One vector is turned by the same rotation once a step. Each row is the vector after some number of steps, and that number follows the row.
The counts run from 0 to 848.
[ 31.5 -18.6 -17.9  14.3  -1.5  -1.2  -3.5  -1.0   9.9  29.7  10.0   6.1
 -10.6  14.3  49.2  16.9  12.8  20.5  -4.9  18.1 -10.7  -7.9  16.1  11.8
 -20.6  32.0 -10.6   7.8  27.7 -36.5  16.9 -17.8  13.5  15.7  38.3  -2.5
 -13.3 -10.1  -0.8 -11.0  29.9  -1.7  17.4  -4.6 -48.9 -14.3   2.9  -6.9] => 390
[-24.2   0.4  -6.2  10.3  -6.6  11.7  29.8   5.6  21.2   6.8   6.4 -14.6
  15.8  34.3 -21.0  30.0 -18.1  19.1  41.5  -6.4   1.9  18.8   7.9  14.2
   7.7  25.4 -41.1 -17.9 -21.1 -10.2 -10.5 -12.6 -15.7  18.5   5.2 -16.0
 -11.2 -15.7  -2.9  14.5  -3.8 -14.6 -29.1 -13.5 -43.2  -4.1  -1.3   5.8] => 357
[ 31.7 -27.8  -0.1  17.8 -22.2  15.4 -54.0  -1.3 -16.7  -1.3 -13.7   8.3
  21.4  16.5   7.9   3.8  18.6  -1.2 -23.6  10.7  16.8 -21.7 -27.4  -4.7
 -23.9 -29.0   9.0  27.0  -6.7  -9.5 -13.6  26.2   5.6  16.0  22.7   0.4
 -20.1 -10.9  -4.6  -3.5   5.1  23.2  30.6   8.7  23.2  12.3  29.0  14.7] => 310
[ 15.9  24.6 -10.2  14.7   5.0 -14.8 -17.1   6.1 -32.8 -16.1  40.8 -24.4
  -9.5 -27.3  12.0  -5.5  26.5   1.1 -28.6   7.3   3.7 -30.2  -1.5 -10.0
  28.2  12.1 -27.1  -3.8  10.9 -42.6  12.5  -4.6   0.3   4.2  -7.6   6.3
  -8.7 -19.9  -7.2   4.8   8.6  18.7 -33.7  14.9 -43.3   9.7  22.3   2.4] => 771
[ -0.7 -20.2 -13.8  18.5   0.0  -3.4 -44.3  39.8   8.6  17.7 -13.1  -9.2
  24.2  14.7 -11.4  -2.5  -8.6  34.0  25.5  28.0  12.9   0.3  -8.3  18.1
 -38.6  -5.1   8.7  27.4  -0.3  -3.4   7.2  23.8 -15.4  23.8  27.3   3.7
  -5.4 -18.9  -1.6 -23.8   9.0   2.1  22.0  -5.1   6.8   0.8  13.0   6.7] => 751
[-12.2   9.9   1.9   0.4  29.3   4.6 -29.3 -15.1   7.9  14.2   8.6 -16.2
  -0.6  -3.6 -15.9   2.6  -4.2   8.1 -15.6  -3.6 -17.9  -4.0 -28.6 -13.0
  -4.1  12.1  15.3  15.4 -17.9 -22.1 -16.1  27.9 -35.2 -22.3 -21.4 -12.9
  11.3 -31.7  -9.9  19.0 -46.7  -7.2  13.8   6.9 -26.1  26.7  14.0  -2.9] => 199
[  7.7  -7.8  35.1 -22.0 -28.8  -9.4  -1.5 -11.9 -12.9  -4.6   4.3   0.4
   6.9  12.3   7.4 -27.3   7.6  -6.5  -6.9  -0.5  11.7 -38.4 -28.9   2.2
  16.4 -15.8   6.5  -3.4  -9.0  -1.2 -14.7 -18.1  -0.8 -12.5 -13.5   8.0
  18.5 -34.7 -29.2  32.2 -33.2  17.0  23.2   2.1  41.2   0.0  11.2   1.3] => 558
[ 21.2   2.7  -8.2  -8.1  30.4  -2.2 -25.9   0.7  16.9  14.0  15.6 -21.1
  -4.5  -8.5   8.1  -3.5   2.1   0.2 -57.7   8.2  -8.4   0.9  -6.2   1.0
 -26.0  21.0  20.5  16.0  11.0 -24.7  13.3   6.8 -21.2 -17.6  24.5  -4.9
  -1.2  -2.0  -7.9  12.0 -28.1 -41.1  36.8   7.6  -0.1  27.7 -20.7  10.5] => 640
[ 22.8  24.7   3.7   2.7 -17.8 -14.9  27.1   6.7 -10.8 -26.4  33.3  -0.5
   3.2  42.9  12.0   1.3   2.3   4.5  -2.0 -19.4  14.4 -22.8  -0.4  -6.1
   4.0 -11.2 -43.4 -26.6   7.6 -23.0 -20.9 -34.1   4.8  18.9  -8.2   8.6
  -8.6   9.9 -13.7  19.8  -6.2   3.3 -30.5 -12.9 -16.7  -5.0  29.9   9.4] => 326
[ 10.5 -15.1  13.2  11.5   7.5  34.1   3.5  -3.1  -2.8 -30.1   8.8  -0.8
   9.8   0.2 -17.3 -25.3 -16.1  -1.8   6.4 -37.3  25.7   4.1   7.6  18.9
  17.0 -30.3 -17.2  26.8 -10.2  27.9 -30.9 -28.0  -7.7   3.5 -10.3  24.2
  -3.2   7.8 -27.9  29.0 -12.7  -5.0   1.7 -23.2  29.4  13.0  21.5 -11.0] => 106
[ 16.8 -26.8  -1.9  10.9 -17.0  28.4 -15.4 -13.6  42.0  50.8 -34.9   5.2
  28.3   9.8  -8.4   1.5  -8.6  19.6  20.5  -4.4   7.7  37.2  -0.3  32.8
 -25.5  10.3   6.5  12.8  -9.1  -8.5   6.4   4.7 -18.9  10.8  30.3 -13.4
  -8.5 -28.6   4.0  -8.3  18.7  -7.5  23.0   7.5   5.6  13.5 -14.8 -15.8] => 607
[ -9.1  14.4   0.2   6.0  -4.5  18.5 -19.6  -2.8   6.1  23.8  -0.4  22.8
  13.1  28.5   8.2  -4.5   9.5  27.6  17.8 -13.3  13.9   9.7 -38.2   5.8
  -1.7 -10.0   5.7  12.0 -43.2 -13.4 -28.1  13.2 -60.9  -7.1  -9.3  -7.8
  16.5 -25.1  -6.5  23.2  -1.8  33.7  -8.1  -3.1  -2.6   7.7  32.8   2.1] => 679
[ -4.2   9.3  -6.1  23.9  39.2 -32.7 -21.0  35.3 -22.3  11.8  42.1   1.9
 -10.2 -18.6 -19.6 -36.8   3.8  32.2  17.7   6.6  -4.7  -6.7  24.7  15.5
  15.7   4.3   0.0  -3.8  -2.4  -2.8  15.5  11.5 -34.3   0.0  -5.0  24.6
  18.5 -31.2 -23.2  -4.5  27.5  -1.6   7.5 -16.8 -12.7 -12.6  11.4   9.2] => 740
[-10.0 -39.1  29.5  -1.9 -20.3  -9.0   9.6 -30.0 -15.1  12.2   4.7   8.8
 -12.6  31.5  33.9 -17.7   4.4  15.7   8.8   1.7   1.5 -25.0  19.2 -13.9
  -9.9   4.4  14.2  -3.0  -2.8 -26.0 -37.3   7.9  -6.4  25.3  19.9  12.6
  -7.9 -25.9  -5.0   9.1   7.8  23.9  10.5  10.4  19.6 -33.8  24.6  16.4] => 235
[ 22.6   5.4 -27.7   2.6 -43.6  12.3  -6.9  14.0  -6.1 -18.8  12.1   5.1
  26.9  29.3  10.9   0.4  16.2   4.2 -14.0   7.7  32.4 -19.1  -9.8 -13.4
 -12.9 -40.4 -16.5   1.1  13.1 -22.8 -11.8  -2.9  23.5  26.3  14.0 -15.4
 -13.8  32.0  -6.2 -13.6   9.0   8.5 -11.0  -1.8   7.6  12.4  35.8   2.0] => 544
[ 21.5  12.7 -12.5  -5.8  -6.4  20.9 -19.6   6.6  26.5  -9.1   7.0 -26.6
  21.0 -30.7   8.8   5.4  21.5  -0.5 -23.6  -2.9  28.2   7.7 -23.3   4.3
 -20.6  19.8 -20.7  15.7  25.6 -43.9  12.5 -26.1   0.7  -0.7  18.7 -14.7
 -16.5 -11.1   7.8  -6.2   0.6 -22.8 -19.8   6.8 -24.3   7.9  -5.5 -39.6] => 67
[ 34.2   0.5  -8.2  28.6  -3.0  -3.3 -24.5 -15.4  11.5   1.3   1.6   4.3
  15.8  33.4  51.2  27.2   9.9  -0.6  -2.8 -13.4   7.0   5.6  -3.8  -0.9
 -25.6  -5.7 -36.9  31.5   7.4  25.3 -35.1  -9.1 -21.4  -8.1  -9.5  -4.6
   4.3  17.4 -24.7  17.6  19.2   3.4  17.0 -27.0  -3.6  -7.1  32.7   1.7] => 95
[-12.4   8.1 -24.3   2.5 -21.8  39.7 -12.5  24.6  27.4  15.8 -15.9  22.7
  24.2  -3.2 -14.3 -14.5  18.9  26.1 -14.4  17.8  23.1 -14.6  -4.4  21.6
   8.7 -51.2  14.1  13.2   4.1 -27.8  22.8   4.2  19.6  10.7   4.5  12.4
  -1.1  -3.6 -10.6   6.2  -5.7  11.2  -0.2  18.3   2.6  14.3  17.6 -22.5] => 762
[-25.1 -44.2   7.3   4.3  10.9  -2.1  -8.6 -30.4  -6.2  20.6   1.8 -11.8
  12.6  -2.5 -20.6 -34.2 -11.0  18.3  14.2 -15.0  -9.5  -2.7  23.3 -11.3
   0.5 -26.2  35.7   6.8  13.6  13.2 -21.5  47.1   6.8   3.1 -10.6  -2.8
  -0.6 -18.8 -17.0   8.5 -12.1 -17.2  33.4 -10.8  18.4 -13.1  23.2   7.0] => 819
[ 29.5   8.6 -26.4  11.7   9.6   4.9  -3.6  13.0  14.7  22.4  26.2  20.6
 -11.5  13.2  30.9   4.2   4.7  29.7 -34.0  10.8 -19.9 -32.3  28.0   7.3
   5.2 -22.1 -13.4  13.0  29.2 -30.8  16.2  -4.1   9.1   9.5   0.8   7.3
   8.3   7.7 -20.5  18.1  -1.2  -1.7  24.7   2.7 -39.5  12.2  10.3   0.8] => 171
[  9.2 -34.1  26.1   1.6  21.8  17.2   7.4  -2.6  -0.1  23.8   1.8  19.7
 -11.6  29.5  -9.5  -6.7 -26.1  18.0 -13.4 -10.6   3.2  13.6  16.6  38.8
  -9.0   7.3   6.4  16.1 -27.1  11.4 -14.7 -10.9 -40.4   9.4  24.9   7.6
   0.3  -4.0 -20.5  29.6  -0.6  -3.4  41.3 -12.8  29.9  11.5  -7.1  23.8] => 19
[-24.7  -4.4  -6.5  27.3   0.4  24.9  19.9   9.3  -3.6  13.0   9.1  17.0
  -1.8 -29.3   0.6 -34.2  37.3   9.4 -10.6  19.7  19.3  -1.7  35.1  28.2
  35.9  -4.8  -1.5   8.7 -11.5  -6.6  31.5  -8.6   3.8  13.2  13.9  22.6
  -2.1  -8.4 -19.5  18.8  42.4  13.1 -10.2  -0.8 -16.9 -24.8   7.0  -4.7] => 144
[ 38.4   3.7  -7.1  27.8 -26.8 -37.0  -6.6  11.5 -10.0  12.3  19.2 -10.1
  17.1   1.0   2.5  -6.7   8.4  -4.3  38.7  14.0  -3.0  -9.2  18.7   9.1
   4.9  -0.1 -23.6 -20.3  11.1  -1.6  21.5  -2.2   0.1  16.1  18.6   9.2
  -2.3 -19.0 -12.6 -14.8  64.3  19.8  -1.8   0.1  -4.8 -14.3 -10.7  14.8] => 152
[  8.0  13.4  -4.4  16.9  11.9 -24.0 -17.5 -34.5  -2.0  26.7  20.5 -15.9
 -13.3 -17.9 -14.4 -25.4  -0.4  10.1   1.7 -31.6  -6.7   9.0  41.3 -12.0
  13.3 -12.1   9.0 -18.7   3.9 -16.7  34.3  31.6 -28.3  11.1  18.6   3.9
  -6.1 -18.4  -6.4  19.4  35.4  -0.1  -3.4  23.2  -5.3   3.9 -13.1   8.5] => 375
[-34.5 -13.2  -0.5 -16.1   2.3  -5.8  46.3  21.8  21.9  -8.8  -3.6 -11.1
  -1.3  25.3  -0.3 -10.6  -5.9  27.5  -5.8   9.1  17.8  -9.6  22.4  12.2
  -9.2  28.3  -5.9  -9.6  17.7 -23.0  10.5 -39.5  15.3  17.2   6.9  18.5
  -7.8   4.7 -12.9   0.5 -32.3 -41.5  -5.8 -20.2 -15.5 -23.2 -14.2  -7.9] => 29
[-29.0  26.3 -13.0  16.7  -3.4 -10.6   4.0 -34.6  28.2   2.4  -7.7  -7.1
  15.2  24.6  12.2  21.5  10.4  31.4  -3.1 -10.4 -18.1 -21.8  -8.5 -25.7
  12.9   6.1  18.5   5.4   4.4 -19.3  -3.6  22.7   4.4  -4.3 -32.6   4.0
   4.2 -28.4   0.2  22.4 -36.2   1.7   8.5   8.5 -44.1  -5.0  20.4   0.9] => 202
[-22.1  -0.3   7.5  28.8  -3.8 -18.5  13.7 -23.7   1.2  -4.9  18.7  -4.0
   8.6 -12.8  -3.9 -33.8  11.1   9.2  29.5  -7.2 -16.2  -8.5  31.0  -5.8
  40.9 -14.8  -3.3   5.2   1.4  25.3  -7.1   3.8  10.3  -4.6 -41.8  26.1
  23.9 -19.6 -23.2  30.4   9.6   1.7   0.7 -15.3  -0.9 -36.3  29.9  -2.6] => 114
[ 15.2 -20.9  15.6  15.8   1.4 -26.5 -22.2 -44.8   9.8 -26.0  -2.7 -55.3
  20.3 -19.4 -21.2   0.8 -22.8  -4.5  30.7 -27.3  -4.6   6.6   4.2  -8.2
 -10.1  26.7 -20.2   5.1  14.6  14.2  -4.7  -3.7   8.0  -2.5  -4.8   0.0
 -16.3 -27.1  -3.1   4.4 -12.2 -26.6   8.7 -13.2   6.7  -3.4   0.1  -7.5] => 813
[ 42.8  21.3   6.8 -17.4 -25.7 -19.6 -14.4 -24.6 -12.9 -13.9  20.5 -12.4
  17.5  10.5 -13.5 -18.6   2.2  -4.0 -16.3 -21.9  11.2 -30.6 -31.7  -5.1
  10.9  -3.6  -9.8 -25.6   2.4 -42.8  18.2 -20.4  -8.4  -1.9   4.5   4.0
  -5.4 -24.1   0.0  21.7 -27.9  -2.0 -11.1  22.4  26.5  35.8 -13.6  -2.9] => 78
[-28.4 -21.4  -6.2   8.4  20.8   3.6  16.5  53.6  -4.8 -12.2  19.5   2.3
  -6.2  10.3  -9.3 -27.2   5.9  21.9  16.6  22.5  27.5   6.0  37.7  27.2
 -11.7   2.3  -8.2   4.3  -0.4   2.5   2.6 -22.0   0.2  26.3  15.8  19.3
 -11.0  17.7 -23.0  -4.3  18.5 -16.0  -5.8 -30.9   3.5 -18.3  26.4  11.1] => 31
[  9.2  -1.0  23.5   4.7   2.9 -32.8  -2.6 -20.0 -26.9 -37.5  23.7  -8.0
 -15.2  29.1   6.7  -4.9   7.1   3.0  -9.8 -25.8  11.7 -33.0  -6.5 -10.5
   3.6  11.9   0.8 -13.0 -10.8 -10.6 -22.6 -13.9 -24.6  -0.2  -0.7  28.5
  -6.2 -25.3 -18.7  33.4 -27.2  19.8  -5.5   1.9  18.8  10.1  11.9  29.1] => 560
[ -7.8 -28.4   0.2   7.2  -0.9  13.0   8.7  24.7   5.8   0.9  -7.1  -9.2
  11.8 -13.5 -39.9 -48.4 -12.5  15.0   1.0  12.1   9.0  -8.7  30.6  23.7
  17.7 -32.9  10.8  27.4  16.4   5.5  18.5   1.6  38.6  15.1  -9.2  17.9
   1.4   4.8 -31.8  17.5  -3.7 -21.6  20.0  -9.3  18.4  -1.4  16.6  -6.2] => 732
[-17.6 -31.2  24.8   8.6 -18.2  -2.2  23.5  -0.4   3.7  24.2   6.0  -2.0
  -9.5  32.6  12.0  -1.5  -0.9 -14.8  -5.7   9.5   9.7  -4.1  -5.9  -3.9
  -8.0  32.8 -14.5 -14.5 -48.3  -4.8 -27.2   4.3 -41.4  -2.0  27.9 -21.2
   1.7 -12.7 -15.0  30.9 -15.0   8.0   8.5  -2.7  16.2  -9.4  -6.9  25.2] => 237
[-12.0  -7.5   3.7   2.2 -21.4 -37.6  31.2 -36.6   6.0  -8.5  18.0 -34.3
   3.1   2.1  25.2 -21.6  13.8 -19.1 -16.8  -2.6  -1.6  -4.7  40.3 -14.7
   2.7  19.8  -3.7 -31.8  19.5   2.0  17.0 -14.1   3.0  -7.4   4.2  16.3
  -9.0  16.1 -22.7  10.2   8.7 -27.7   0.5  -4.5   5.8 -31.1 -17.1   9.7] => 481
[ -7.0 -15.6  11.1  -3.6  17.8  -3.1  11.1 -41.8  32.9  22.3  13.3 -10.4
  14.4   9.6 -13.6 -10.8 -23.2  11.9  11.6 -32.8 -23.4   9.4  -6.6 -12.1
  -3.0  13.6  -0.9  -5.5   1.8 -11.8 -20.4  14.2 -23.4  -8.2 -22.0 -25.0
  16.8 -24.8 -12.0  33.0 -50.5 -42.8  23.3  -1.7 -16.8  14.3   3.8  -1.8] => 346
[ -5.7  37.2  -1.1   9.9 -14.1  -0.6 -11.2   9.5  -5.2  -7.9  17.8 -36.0
  12.6 -27.2   8.7  -6.4  28.0 -31.1 -40.2  26.8  -1.4 -22.1 -21.6  -7.2
  33.3  11.9 -32.1  -3.6 -13.0 -22.4  24.9  -9.5 -16.2 -17.9  -5.5   7.8
  10.9 -29.5  -9.4  11.0  -3.3  13.8 -27.7  20.0 -31.0   3.9  -8.9 -10.1] => 772
[-37.1   5.5  -6.1  20.5  17.1  15.9 -12.8  -5.9  -5.8 -21.6 -15.2  15.2
  -6.0  22.7  25.3   2.2  15.8  46.2  -9.7  -4.8  21.4 -16.0  -3.5 -19.8
 -11.4   2.4  27.1  25.3  -1.9 -27.3 -32.5   0.3   2.7   6.8  -2.9  18.2
  -4.7 -23.2   1.5   5.9 -24.6  21.7 -20.6   0.0 -20.9  -5.1  55.2  -0.6] => 205
[  1.4 -14.0  -1.3  22.4  39.0   4.8   7.2 -10.0  -9.4  14.1   8.9  19.3
 -10.6  12.3 -10.0   0.6  -8.8  43.0  22.7 -31.6   3.6  21.8  25.6   8.2
 -10.2  12.9   3.1   4.9 -12.7  -4.1 -25.9   9.7 -46.8  21.4  13.6  12.9
  -1.6 -22.2  -8.4  12.1  13.5   4.8  -9.2 -14.3 -24.8  -2.8  26.5  11.6] => 827
[ -5.6 -30.1   8.6  16.8  -6.0 -22.7 -19.8 -22.9   6.3   2.7  -7.3 -40.0
  11.2  14.1 -16.0  21.1 -20.2  10.1  45.1 -11.2  -6.5   2.5 -13.0  -2.5
 -22.2  44.1  -2.0  -9.5   3.6  10.7 -17.1  15.7  -6.4   7.9  -0.2  -1.0
 -17.3 -49.5   4.6  -4.3  -4.4 -15.2   0.0  -0.8 -20.1 -21.9  -1.2  11.4] => 123
